One turning vector, and how many ticks it has turned
The counts run from 0 to 509.
16 19 19 -1 26 -41 -24 4 17 -1 -11 10 2 6 6 -14 14 -7 -5 -14 23 9 0 -35
 -33 -7 -4 -19 -1 -15 3 -26 17 9 -4 -2 -2 11 22 -7 26 14 10 -20 2 9 0 9
 11 0 11 -8 20 -3 -16 35
343
19 14 -15 -24 14 -25 -19 -20 2 25 11 -7 -14 5 0 -8 -6 7 7 -12 24 9 56
 -12 13 -16 8 -21 9 -7 -9 -14 5 -23 1 0 -6 8 12 -14 33 23 0 -19 -14 17
 -7 19 -19 -1 1 -11 16 -4 -14 12
103
19 14 -18 -11 4 -43 -21 12 6 10 -24 -4 3 6 0 -21 -16 -3 -9 -12 11 6 -5
 -33 -24 9 -9 -2 14 3 26 1 -11 15 -7 12 1 1 -5 -35 28 21 -29 -8 -19 -6
 23 -2 2 -13 17 6 1 -2 16 22
200
14 8 -2 -12 17 -33 -8 17 15 31 -13 16 -6 -9 5 -39 -12 -1 -5 -6 20 6 20
 -41 -3 -17 -7 -22 10 29 7 -3 2 10 13 3 0 10 -11 -23 26 15 -5 -11 -13 14
 -2 14 6 10 5 14 -15 14 11 31
310
21 22 -12 0 18 -26 -16 5 -1 8 -7 10 13 24 15 -23 -19 -1 -9 -26 6 13 53
 -10 -14 -3 6 -12 6 2 -6 -20 7 -13 15 3 -4 24 15 -16 37 8 1 -22 -13 7 -6
 21 -19 9 12 -8 -3 23 1 6
97
17 10 -25 11 14 -26 0 15 10 24 -8 5 11 -3 21 -15 -20 -6 13 -14 14 6 23
 -6 -7 -8 -17 -1 10 31 10 -15 1 -1 -1 4 0 22 -5 -41 27 25 -36 -23 -19 0
 7 24 4 4 4 -2 -6 17 7 24
90
28 -9 -9 -3 19 -13 -2 3 18 38 3 -6 -17 3 6 -16 11 -17 18 24 21 1 17 -3 4
 -2 4 -16 4 -15 11 -6 10 -13 -5 -23 -10 -6 -15 -17 22 35 -26 -25 -33 16
 21 -8 -4 6 -16 -31 14 -2 -1 0
245
28 5 -9 7 13 -29 -13 13 0 17 -21 -8 -13 7 -17 -10 2 -18 13 -4 10 -5 2
 -24 -25 3 5 -17 19 -21 41 -1 -3 11 -2 -11 -2 -13 -10 -21 19 29 -31 -13
 -23 19 21 -14 4 -4 1 -29 11 -14 4 9
29
-3 -15 7 -38 28 -32 -9 22 25 29 3 -3 4 -17 26 -25 -6 14 -4 7 -1 -5 25
 -22 -25 1 4 -37 3 13 -25 -8 4 -4 -23 2 3 -4 10 -20 13 14 -7 -13 12 2 2
 -3 5 -9 5 11 -7 15 11 23
150
22 13 -6 -39 16 -34 -28 -12 -4 17 3 -18 -6 13 0 -24 -6 11 -29 6 3 10 34
 -21 -7 14 22 -16 5 -26 -4 -1 -6 -19 -10 7 1 -2 -2 -6 33 8 -2 -2 -24 -5
 20 -19 -20 -10 15 -5 10 -5 4 -4
210
32 -10 -20 1 29 -12 4 17 5 32 -21 -2 4 2 3 -9 7 -11 21 15 7 1 13 0 -12
 -5 1 -14 12 -2 11 -9 12 -7 -1 -26 -16 -1 -26 -22 23 26 -33 -24 -21 20
 10 -11 18 7 -16 -31 -6 6 3 4
249
26 12 -19 2 29 -8 12 7 -3 28 15 3 1 -9 7 -9 2 6 2 21 21 15 24 -10 -10 -3
 2 -13 -18 -5 -5 -22 27 -16 -8 -9 -1 12 -27 -1 42 16 -18 -27 -11 7 14
 -13 -7 18 -28 -20 10 -5 -21 22
76
2 8 19 -4 38 -12 -10 15 -14 27 2 -2 -21 -4 -11 -18 -4 -1 -5 5 6 9 46 -17
 -13 -9 20 -33 19 1 0 -5 11 -14 8 -17 12 11 -4 -10 19 4 13 -22 -5 32 -5
 14 -11 8 -12 -43 -8 -7 -1 6
488
16 -11 0 19 42 -25 5 30 1 32 -5 18 14 -8 9 -27 -13 -13 13 -10 -14 -15 33
 -14 -24 6 2 -17 16 19 11 -11 6 -2 0 7 16 8 -4 -18 9 5 -17 -16 -1 8 7 -9
 15 13 -1 0 -29 23 21 11
472
6 17 13 2 39 -24 -10 19 -9 23 14 9 19 5 13 1 1 11 -12 -3 -6 7 24 -16 -43
 -8 2 -3 -10 10 -3 -27 16 -10 -21 8 10 23 26 -5 13 1 9 -40 20 -6 7 13 2
 5 5 -5 -1 19 1 26
505
31 -1 -10 -19 19 -35 -21 21 0 26 -20 -11 1 26 -3 -16 1 5 -7 12 -18 -6 25
 -17 -26 5 12 -10 17 -11 18 5 -7 -6 -4 2 -18 -18 2 -13 15 12 -25 -21 -14
 2 22 -20 4 1 17 -8 -14 20 23 -16
36
16 0 -9 -18 42 -28 -18 12 -6 17 -23 -2 13 5 3 -15 15 9 -14 31 -10 15 -12
 -22 -35 18 -8 5 7 2 -13 -11 7 -13 -9 5 -1 7 -19 -11 30 -9 -4 -37 -3 -2
 25 -17 20 0 -8 0 -14 -6 13 14
392
7 11 9 -14 30 -27 -29 21 -5 15 -30 4 0 12 -7 -5 15 -3 -11 10 9 20 -18
 -34 -40 -6 -5 -2 11 5 7 -6 5 7 -2 -13 -5 12 5 -20 20 6 9 -44 3 16 10 16
 17 -7 1 -16 -4 -4 16 25
172
25 13 -12 -9 22 -18 1 8 13 31 16 3 -9 -4 16 -15 6 11 -6 33 25 17 25 -20
 -1 0 -6 -9 -23 -6 -10 -18 22 -17 -8 3 -9 6 -15 1 39 18 -16 -33 -12 -1
 19 -4 -10 20 -19 -7 12 2 -17 11
73
13 10 11 -31 31 -24 -11 6 -2 28 6 6 7 2 9 -32 -10 10 -27 -3 6 10 44 -23
 -13 -15 23 -32 1 5 -18 -12 10 -14 2 -11 5 18 -1 -5 28 0 22 -7 -3 9 -12
 -2 -8 6 9 -3 -7 20 3 16
317
17 7 -9 0 18 -13 -8 2 -23 29 11 -10 15 9 -6 -3 -12 -13 -4 -10 -11 -9 -1
 -8 -44 3 17 0 8 -5 35 -6 -11 -1 -28 -6 17 11 4 -19 12 24 -11 -19 -18 -5
 30 -19 -21 -20 6 -17 6 -3 23 28
192
23 -19 -13 5 35 -19 10 7 4 49 12 4 -4 -26 -3 -11 -1 -12 33 6 7 -20 26
 -14 -2 -6 1 -19 12 6 17 -9 5 -7 -12 2 8 -9 -16 -14 9 25 -29 -15 -6 14
 17 -18 18 7 -15 -1 -11 0 5 19
466
15 2 15 15 29 -22 -10 -8 6 17 22 24 -1 5 -1 -31 0 -23 9 -21 3 -15 35 -27
 -26 1 9 -25 3 -18 5 -21 12 -9 2 11 20 7 26 11 20 9 22 -17 -6 15 9 -10
 -23 6 1 3 6 0 -1 27
129
23 14 -4 -9 22 -24 -10 9 16 32 14 6 -10 13 17 -24 9 8 -15 37 13 17 30
 -21 -4 4 -6 -1 -19 -4 -9 -12 15 -21 -2 11 -9 6 -1 4 34 10 -6 -42 -15 -4
 24 3 -13 20 -7 -1 2 13 -2 -4
70
27 7 -29 -21 7 -25 -17 13 16 27 -23 1 2 12 17 -22 -8 -5 -4 11 24 18 5
 -15 -1 1 -8 -1 1 6 9 -2 -3 0 0 -11 -18 7 -12 -32 33 31 -30 -27 -30 0 15
 9 1 -1 3 -3 1 16 19 2
418
19 20 17 -2 27 -39 -22 4 15 -2 -10 13 2 9 1 -14 16 -9 -6 -15 20 8 3 -33
 -38 -8 1 -21 -1 -19 4 -26 18 7 -2 -6 -1 10 20 -3 28 12 14 -20 2 13 0 3
 7 0 9 -13 21 -2 -16 32
344
25 5 -18 -11 37 -18 -11 -23 -24 30 -4 -3 3 -2 -22 8 7 1 24 -13 8 2 35 -7
 -3 -22 10 -11 29 1 -1 -18 7 -24 4 -9 -3 12 -10 -16 27 8 4 -23 -6 28 -7
 5 12 -4 -10 -18 0 -14 -11 25
109
10 10 -21 7 27 -26 -5 17 2 -2 -3 -3 1 -8 16 -4 -22 2 17 -20 14 8 49 -4
 -18 22 -2 -22 4 -7 -13 -22 16 -9 -8 10 10 7 10 -23 36 16 -35 -18 7 11 5
 14 -6 4 -10 -22 10 -6 -16 3
264
26 11 2 1 42 -38 -17 11 3 0 -7 6 26 0 16 -1 5 -6 -6 -10 12 6 -3 -14 -42
 19 3 -4 -9 -26 7 -30 16 2 -25 0 8 12 14 -8 21 11 -14 -17 7 -13 15 -15
 27 -5 10 -10 15 4 -6 17
15
9 1 2 15 19 -11 -1 4 -9 48 20 14 -4 -4 -6 -30 -18 -20 6 -9 -2 -12 28 -23
 -11 -14 4 -7 14 23 29 -1 -7 -6 2 4 23 16 2 -16 9 17 3 -21 -24 9 18 5
 -23 3 0 2 -16 11 28 28
303
24 2 -27 -28 27 -16 -14 -14 -10 25 16 -14 11 2 17 -1 -17 8 0 -7 12 9 49
 12 0 11 22 -9 1 -20 -13 -16 0 -32 -21 -3 1 10 5 -16 29 20 -17 -16 -13
 -5 9 -6 -14 -11 2 -16 15 3 0 -6
430
29 -2 -11 -25 19 -36 -21 21 4 29 -17 -12 -1 24 1 -17 1 9 -7 15 -17 -5 28
 -17 -24 7 10 -12 12 -9 14 4 -7 -8 -8 5 -17 -20 4 -13 14 13 -24 -20 -12
 0 22 -20 3 1 18 -4 -12 20 21 -16
37
13 -3 17 8 22 -19 -12 -10 11 29 28 17 -12 2 -2 -32 2 -24 11 -12 5 -18 35
 -28 -17 -4 11 -29 6 -17 10 -13 6 -9 0 6 15 1 24 8 16 18 22 -17 -13 17
 13 -9 -30 3 0 1 8 -1 2 24
131
32 -10 -19 1 25 -13 3 14 9 34 -16 -4 -3 0 3 -10 8 -14 22 17 13 1 12 -2
 -7 -6 1 -16 11 -4 11 -7 12 -7 -1 -25 -14 -4 -26 -22 23 30 -34 -26 -25
 20 12 -11 15 6 -19 -30 1 3 1 5
248
14 7 -10 20 23 -6 0 5 -10 12 3 2 6 -4 6 -19 -11 -24 -2 2 17 13 -5 -9 -26
 22 0 -2 -3 -10 15 -13 10 -3 -9 -15 22 23 -20 -19 36 19 -16 -24 -31 5 27
 -11 -19 -3 -21 -30 12 -20 3 24
407
24 5 -1 -9 41 -42 -20 8 10 8 -10 2 23 -5 18 1 11 -1 -2 -4 16 7 -10 -17
 -35 15 -2 -2 -6 -17 3 -27 13 3 -29 2 4 10 10 -15 19 13 -19 -21 7 -12 15
 -9 37 -8 11 -4 14 4 -5 19
13
22 6 1 6 9 -28 -16 0 9 19 9 -12 -19 3 -2 -8 -1 -20 12 -4 20 -7 10 -20
 -19 8 7 -16 4 -32 36 -4 -1 5 -19 -3 8 -10 12 -16 16 38 -27 -13 -24 7 30
 -10 -15 -10 5 -26 27 -14 -1 8
25
